One turn moves every row onto another: examples first, then more rows asked
q_968: [  6 -10  10   3 -45  -1  20  30 -16   7 -18  36  15 -16   3  10  10  14
  -3  12   2  -4  -6  -5   5 -21  31  18  15   5 -12  22 -14  18   2 -12
  29  -1  13  -8 -54  16  17  -9   5  -7  -1   8 -14   6]
q_423: [  0 -22   2   5 -23   4   2 -13   3 -18   8  10   3   3 -18  -4  10  -1
  -3 -14   8 -17  -3  12  13   5   1   1   2  12  11 -12   8   4   7  -1
  45 -21   2  -9 -48  42  14  35 -18  -8   2   2 -19  -8]
q_684: [  9  -7  -2  40 -13 -17  10  -7  17  -2 -20  21  -3   4 -31   0  16  -5
  19 -11  25 -31  17  -2  11   4   8  -6  17  21   6 -15 -10  12  -6   6
  27   9 -20  11 -62   9   6  12   3 -25 -20 -10  -4 -22]
q_967: [ 25 -24  16  21  -4 -12  -8  -4  25  -4  -6  47   7  -2 -15  -1  -2  13
  25  15   7  -2 -21   2  -8 -41  13 -11  20  32  -4   3  -2  -3   6  -8
   9 -19  -3   1 -32  23   4 -13  26 -18  -6 -11  -6   6]
q_638: [-12 -16  -6  29  -8 -23   8  28  15  12  -8  11 -11 -11  -3  29  -9  26
 -12  -7 -14  11  -2  -1  11  -9   5  13  16  -2   4  -1   9  15 -17  -8
  21  14 -14   1 -56  18  10 -12  25  11  -6  10 -26   7]
q_190: [  5  -6   3  42  -8 -25   7  -8  16  -7 -16  19  -7   2 -34   1  16  -1
  14  -8  26 -28  13  -6   8   1   1  -6  16  19   5 -14  -4  20 -11   5
  40  11 -17   9 -57   5   9  11   4 -25 -17 -12  -2 -27]
q_586: [-19 -10 -21  -4 -22   2 -19 -24   3   4   7  45 -15  14 -12  13 -12  16
  -5  -8  -4 -11  -3  -5   8 -26  -2  23  16  19  -8  -2  -4  11 -24 -25
   9   7   3  -2 -10  48   7  18   2  -4 -19  -6   2   4]
q_913: [-14   1  11  49 -26  -9   0  -9   4 -14   9  48  17 -10  -7  13  14  20
  -9 -33  13 -27  -3  -3  25  -7   3  11  12  15 -15  -3   4   0 -26  -4
  15  16 -14  -9 -39  36   3  11   0 -23 -29  10 -20   6]
q_541: [  3  -5   6  37  -6 -25   8 -11  17  -8 -18  22  -6   5 -39   3  15  -3
  15  -7  21 -23   9  -4  12   0   2  -7  10  18   5 -11 -11  11 -11   5
  40  13 -16  11 -58   4   7  12   4 -27 -18 -10   0 -25]
q_886: [-12  14 -11   2 -18 -24 -16  -2  12  15  -4  34 -11  17 -28  21  -8  27
   7 -13  12 -21   3   2  -5 -25   6  15  27   0 -13  12  -8  21 -27 -33
  10  17   0   1 -16  21  18   5   0 -27 -12 -11 -17  -8]
q_667: [ -4 -18  -7  39 -11 -22  13  24  16  24 -15   9 -17 -11  -5  31  -2  15
 -18  -6  -8   3  -2  -7  12 -12   7  14  16  -3   1  -1   9   9 -17  -2
  19  15 -15  -4 -55  21   9 -11  16  11 -10  12 -20   9]
q_792: [ 24   7  11   0 -22 -10   5   7  -8  14   5  27  25  -6 -14  17 -16 -11
   7  -4  11 -21  -4   3  21 -29  16  18  -8  25 -11   8   1  22 -11  -4
  47 -14   7  -9 -27  23  36  16   7 -25 -16 -16 -15  -7]
q_327: [-18   1  -6 -14 -30 -11  -1   9   8   8   8  35  -5  21  -6   4   6  31
  18  -7  -5 -17   9 -14  10 -23   6   2  49  14  -7   5   0  16 -30 -11
  12  25   1   1 -30  36  11  20  -2 -16   0   2  -8  -4]
q_256: [-11 -38   9  21 -18 -13  -1  -4  21   1   8  42  -1  -4 -15  26   2   8
 -19   5  27 -30  14  -2   1  -7  22   4  -6  19 -13  14  14  14  10 -15
  23  -5  -4 -15 -35  28   0 -15   1  18 -36   7 -34  20]
q_508: [-27   7 -13  -2 -28   3   3   2  -2   1  -3  34  -5   9  -6  -5 -17   3
 -12  -4  17 -19  20 -17  19 -19   6  16  36  18  -8  -2   7   9 -24 -34
  19  11  -8   3  -9  33  13   7  -9 -16  -5  -4 -19 -13]
q_106: [ 21  19   1  -4 -16   2   2 -18   7 -18  13  37  18 -21 -17   4  23   4
  24 -10  28 -17   8  -7  10 -29  19   6  11  27 -13  -2  -9  -2 -18 -17
  27   0  -3  -7 -29  37   4   6 -15 -27   2 -11  -2  11]
q_741: [  0   2   5  23 -15  -3  -9   9  -2   7 -11  49   0 -16   7   9  13  -4
  10  12  -1  -4   2 -17  16 -25  21   5  12  33 -27   8  -3  15 -37  -5
   5  17 -23  14 -33  30  -3 -19  10   0 -26   3  -8  30]
q_205: [  1 -19   2  35 -18  -1  -2  18   0   1 -10  58  30 -14  -9   6  10  -2
 -17  17  16  14  19 -10  -3 -12  23  11  24  32 -10  -4 -13   1 -16  -5
  31   0   3 -10 -21  24  11 -21  10   9 -20   4  -9 -18]
q_706: [ -7  -2  -2  13 -11 -19  -5  20  -9   8 -21  38   5  -2 -10   6  23  19
   0 -24   2 -30  -6  11  -8  16  11   0   6  24 -17  10 -26  14 -19 -10
  37   4  15  -5 -73  20  14  -1  -6  -5 -28  -5 -14   2]
q_985: [-12 -20  -5  27 -10 -25   8  32  19  20 -14  11 -17 -11  -7  24   0  25
 -21 -11  -8   5  -2  -6  16  -5  10   6  12  -1  -1   1  12  13 -19  -3
  23  11 -13   1 -56  18  10 -11  19   9 -14  12 -16   8]
q_60: [ 12   9  -5  -5  14 -17  -2   7   7  16   3   2  -3  -4  -1   6  -1  -7
  12  21  -2  22  -3  -6  -8  -8  33  -3  15  35   0  16   4   7  -7 -16
  21 -16  -1  13 -35  27  30   7  -9 -12  -7  -6 -12   9]
q_803: [ -1   8  12   9 -21  -5 -13  29   9   9   9  33  19 -20  -4  16  11  11
   7   0   7  -9   2   2  -8 -26  23   0  24   6 -18  16   8   6 -32 -19
  14 -15  -2  -7 -25  51   9 -13  -8  -4  -2  15 -40  27]
q_642: [  3   4  -6 -14  12 -17   2  13   7   9   5   8   2  -6  -4   7  -1 -12
  15  13   3  18   4  -6  -5  -4  34   0  14  38   6  17   7  18  -2 -12
  14 -15   0  14 -29  23  25   9 -10  -9  -6 -10  -2   2]
q_986: [ 25 -17  16  22  -6  -8 -10  -8  30  -2  -2  46   6   4  -5   2  -4  14
  30  14   5   4 -14   7  -7 -39  13  -9  12  32  -7  -2  -4   0   6  -7
   4 -21  -4   3 -41  28   5  -8  25 -22 -11 -14  -8  13]
q_270: [  3 -23  -1   7 -29   5   8 -13   3 -15  11   9  -4  -1 -17  -4  11   0
   0 -16  11 -17  -3  12  13  11  14  -6   6  14  13 -16   6  -2   1  -1
  39 -17   6  -6 -51  47  13  29 -22 -10   3   7 -19  -9]
q_810: [-12 -11 -10   3 -47  -3 -10  -3   8   6 -16  49 -21   6 -29   1   1   8
   6   5  11 -21   7   1  -1 -36   3   9  27  -8 -15  -4 -15  15 -24 -29
  15  15  -5   6 -28  35  -4   0   1  -5   9  -9 -12  -9]
q_980: [ 13   0  -6 -14  12  -9  -1  14   6  10  -8   3   2  -7  -1   0   0  -5
  10  18   0  23  -3  -7  -5  -9  26  -3  14  35   0  20  10  10  -4 -16
  19 -15  -3  10 -30  20  30   7 -11  -8  -7  -5  -5   9]
q_927: [ -9  -1  -6  18 -34 -14  -7  -2  -6   8  -1  18  -1 -17 -27  39  39   0
   4  -9  13 -15   6   2   7   3   9  15   3  -7 -14   5  -6  21 -38  -3
  25  13  -4   2 -43  46  12  20 -17   3 -19  12 -14   9]
q_445: [ -5 -30   0  11 -19   7   5  -9   2 -18   9  14  -1  -8 -16  -7   4  -1
  -1 -21   5 -21  -5  12  14   0   0   0   8  10  13 -13  12   1   4  -4
  34 -16  10 -11 -50  48  13  31 -20   0   3   3 -22 -11]
q_681: [  9  20  -7  22 -17   2 -19  -2 -16  -7 -23  19   3 -19 -19   0  19 -10
  16  -3   5  -2 -21  10  13 -11   5  16  20  16  -8 -15 -13   8 -36 -12
  12 -19 -15  15 -32  32  17   7   3 -28  -4  -8 -10  -4]
q_184: [ 27 -23  15  21  -7 -12  -9  -1  26  -3  -3  48   5   0 -12  -4   0  15
  31  14   9  -2 -18   7  -8 -40  11  -9  19  31  -2   1  -4   8   7  -2
   9 -22  -6   1 -31  21   4  -8  25 -16  -1 -10  -3   9]
q_924: [  2  -9  -2  37  -9 -25  13  -5  11  -4 -20  21  -6  -2 -39   5  11  -4
  21  -8  22 -30  14  -4  12  -3   4  -9   9  21   2 -12  -4  17  -7   3
  29  22 -16  12 -59   1  10  11  -4 -17 -18 -14  -8 -25]
q_80: [-10 -33  11  23 -18  -4   7  -7  22   0   4  37  -3  -4  -8  30  -7   6
 -19   4  30 -21  13   2  -1  -9  21   3 -11  14 -14   9  13   6   5 -16
  17   2   2 -15 -35  25   4 -17  -9  15 -35  10 -36  19]
q_246: [  5   4  -6 -10  12 -12   1  14   5   9  -3   5  -2  -8  -3  -1  -4  -6
   9  16   3  21  -5  -9 -10  -8  28  -6  15  39   2  21   6  11  -6 -12
  21 -21  -1  12 -29  19  28   8 -13 -12  -6  -3  -2   9]
q_405: [ -8 -20  -9  30 -10 -27   9  28  18  16  -8  11 -19 -12  -4  25  -1  22
 -22 -11  -7   6  -1 -11   8  -9   6  11  15   2   1   4  14  14 -20  -3
  25  11 -12   2 -54  20  10 -14  22  11 -11  15 -13  11]
q_114: [ 18 -23   9  22 -11 -16 -11  -3  23  -5  -2  49  10   1 -14  -4  -4  11
  28   3  -1   1 -22   9  -6 -41  18 -11  17  29   1  -4  -4   6   9  -2
   0 -22  -1   6 -38  23   0  -8  24 -23  -1 -11 -10   5]
q_963: [-15 -31   4  22 -11 -11  -2 -14  21  -5   7  43   2  -7 -13  24  -7   4
 -13   8  26 -18  20  -1  -6 -13  23   6  -9  19 -12  16   7  18   6 -23
  21   2   5  -8 -40  20   0 -15  -2  17 -34   7 -35  21]
q_923: [-10 -34   9  21 -20 -11  -1  -5  23  -1   8  43  -2  -3 -15  23  -3  10
 -19   4  28 -25  13   2  -4  -5  20   6  -8  17 -15  17  14  17   7 -16
  20  -5  -5 -11 -35  21   8 -17   2  19 -35   9 -32  21]
q_870: [-32 -10  -3   9 -27  -1 -28  -9   4   6  -6  53  -4  22 -23  -6   3   7
   6   9   4 -26   6   0 -11 -11  10  -1  38  20 -15   6 -12  15 -27 -18
  -1   2   2   9 -23  37   7  14  -8 -11 -26   0 -17  -9]
q_679: [ -3 -24   2   7 -29   7   3 -15   3 -20  10  11  -3  -3 -21  -7   9   3
  -4 -16   7 -16  -5   9  10   4   3  -2   0  13   7 -12  11   6   5  -1
  44 -21   2  -9 -53  41  15  31 -22  -5   1   2 -15  -7]
q_63: [  7 -19  -4   9 -16  -7  -6   4   4   5  10  37  28  -7 -13   9   7  23
   7 -12   7 -30   6   1  24  -2  10  10  20  36  -8 -20 -13  10 -21  17
  45   1   8 -20 -43  42  23   7  16  15 -37   8 -16  -3]
q_955: [ 19  -4  -2  27  -6 -16 -10   9  -2   8 -11  52   6  -4 -12  10   9 -13
  -6 -18  -5   7  -9  12  -9 -21  -2   2 -15  27 -10  -2 -15   4 -25 -10
  44  -6   9  -2 -36  33   5   2   5 -15  -1 -29  11 -15]

q_246 goes to q_679
q_256 goes to q_967
And these:
q_327 goes to q_508
q_706 goes to q_968
q_741 goes to q_681
q_60 goes to q_270
q_445 goes to q_963

One turn moves every row onto another: examples first, then more rows asked
q_299: [ 10 -11  20 -11 -13  40   8  21 -17  -5 -18  -8  11 -13]
q_282: [ 16  -9  -4  -8   0  -8 -14  27   6   3 -17  20  25   9]
q_115: [ 17  -7 -11 -16 -17  -4   7  19   5 -24  -2  21  -2   9]
q_156: [  8  -3   5  -6  -2 -11 -12  32   3  -2 -12  12  31  11]
q_130: [ 10  -4   3  -6  -2 -16 -11  24  -4  -2 -14  19  22  15]
q_872: [ 22 -19   3 -19 -29  22  10  10   3 -21 -13   4  -7  -4]
q_558: [ 13 -23  19 -12 -18  35   6  22 -15 -10 -16  -9   9 -13]
q_775: [ 22 -22  -2 -16 -26  25   9  12 -10 -20  -5   6  -9 -11]
q_820: [-10 -13  16 -17  -1  19  20 -19   4  -6   8  -5  11  22]
q_167: [-12 -18  -4  -1  12  34  13  11  -8  14   7  13  17  24]
q_263: [-10 -23  -5   2   9  34  12  13  -4  17   6  19  18  23]
q_809: [  6 -24  -4  -4  27  14  15   6  -3  14  12   5   8  19]
q_66: [  8 -21   6 -15  18   7  16  -9   5   0  13  -3   6  20]
q_138: [ 13 -26  -4  -3  26  19  14   9   1  17   9   8   7  18]
q_454: [-12 -20  -4   1  10  29  16   9 -10  18   5  16  19  19]
q_145: [ -7 -14  18 -16  -1  19  18 -15   7  -9  11  -5  10  24]
q_98: [ 26 -15 -11 -17 -13  -8  -1  13  11 -15  -8  19  -1   7]
q_896: [ 10 -15   8 -14  17   6  22 -12   5  -1  12  -7   5  15]
q_520: [ 21 -10 -10 -11 -21  -9   1  12   2 -16  -4  23  -7  12]
q_504: [  9   2   1  -9  -5 -11 -15  27   4  -2 -10  20  28  11]
q_769: [ 20 -13   2 -15 -28  26  14  11  -9 -18  -5   3 -13  -5]
q_132: [  4  -2  19  -7   2  14  -9  31  -7  -6 -18  -3  38  -5]
q_713: [ 10  -7   1 -14   0 -16  -7  27   0 -13 -14  21  25   9]
q_536: [  8 -19  -6  -2  26  13  18   6  -1  14  11   7   9  16]
q_428: [ 14 -23  13 -13  20   8  16  -8  10   0  10  -6   2  20]
q_855: [-21 -15  10  -7  -4  37  16  -2  -3   1   8   7  18  25]
q_898: [  3  -5  19  -6   5  13  -8  30 -13   5 -24  -1  34   0]
q_447: [ 20 -11 -12 -16 -24  -5  -5  14   3 -12   3  25  -1   4]
q_547: [ 12 -18  17 -12 -11  36   5  21 -14 -14 -15 -12  16 -15]
q_910: [  5  -9  11  -6   1  21 -10  34  -3   4 -28   3  37   0]
q_801: [  4 -10  22  -3   0  17  -7  34 -11  -4 -21  -7  38  -4]
q_54: [  9 -13  17 -13 -19  41   6  19  -5 -13 -25  -8  18  -9]
q_585: [-22 -16   9  -7  -7  33  16  -3  -5   5   6   9  19  22]
q_729: [ 20 -10  -9 -12 -23 -11  -1  20   7  -8   4  23   4  12]
q_244: [ 12  -9  17 -22 -11  40   6  26 -15  -4 -20   0  17 -14]
q_336: [ 19  -8  -2 -23 -28  29  16  19  -3 -18  -7   4  -5  -6]
q_413: [ 24 -21   2 -18 -30  19   9  15  -4 -15   0   6 -12  -6]
q_698: [ -5 -16  23 -14  -1  20  15 -15  11  -8   6  -2  12  24]
q_87: [-17 -16  12  -5  -7  35  14  -1   4  -1   5  10  18  28]
q_650: [  4 -13  19 -19   5  10  -9  31 -14   0 -25   6  35  -3]

q_130 goes to q_769
q_413 goes to q_801
q_454 goes to q_896
And these:
q_428 goes to q_87
q_115 goes to q_244
q_282 goes to q_872
q_504 goes to q_775

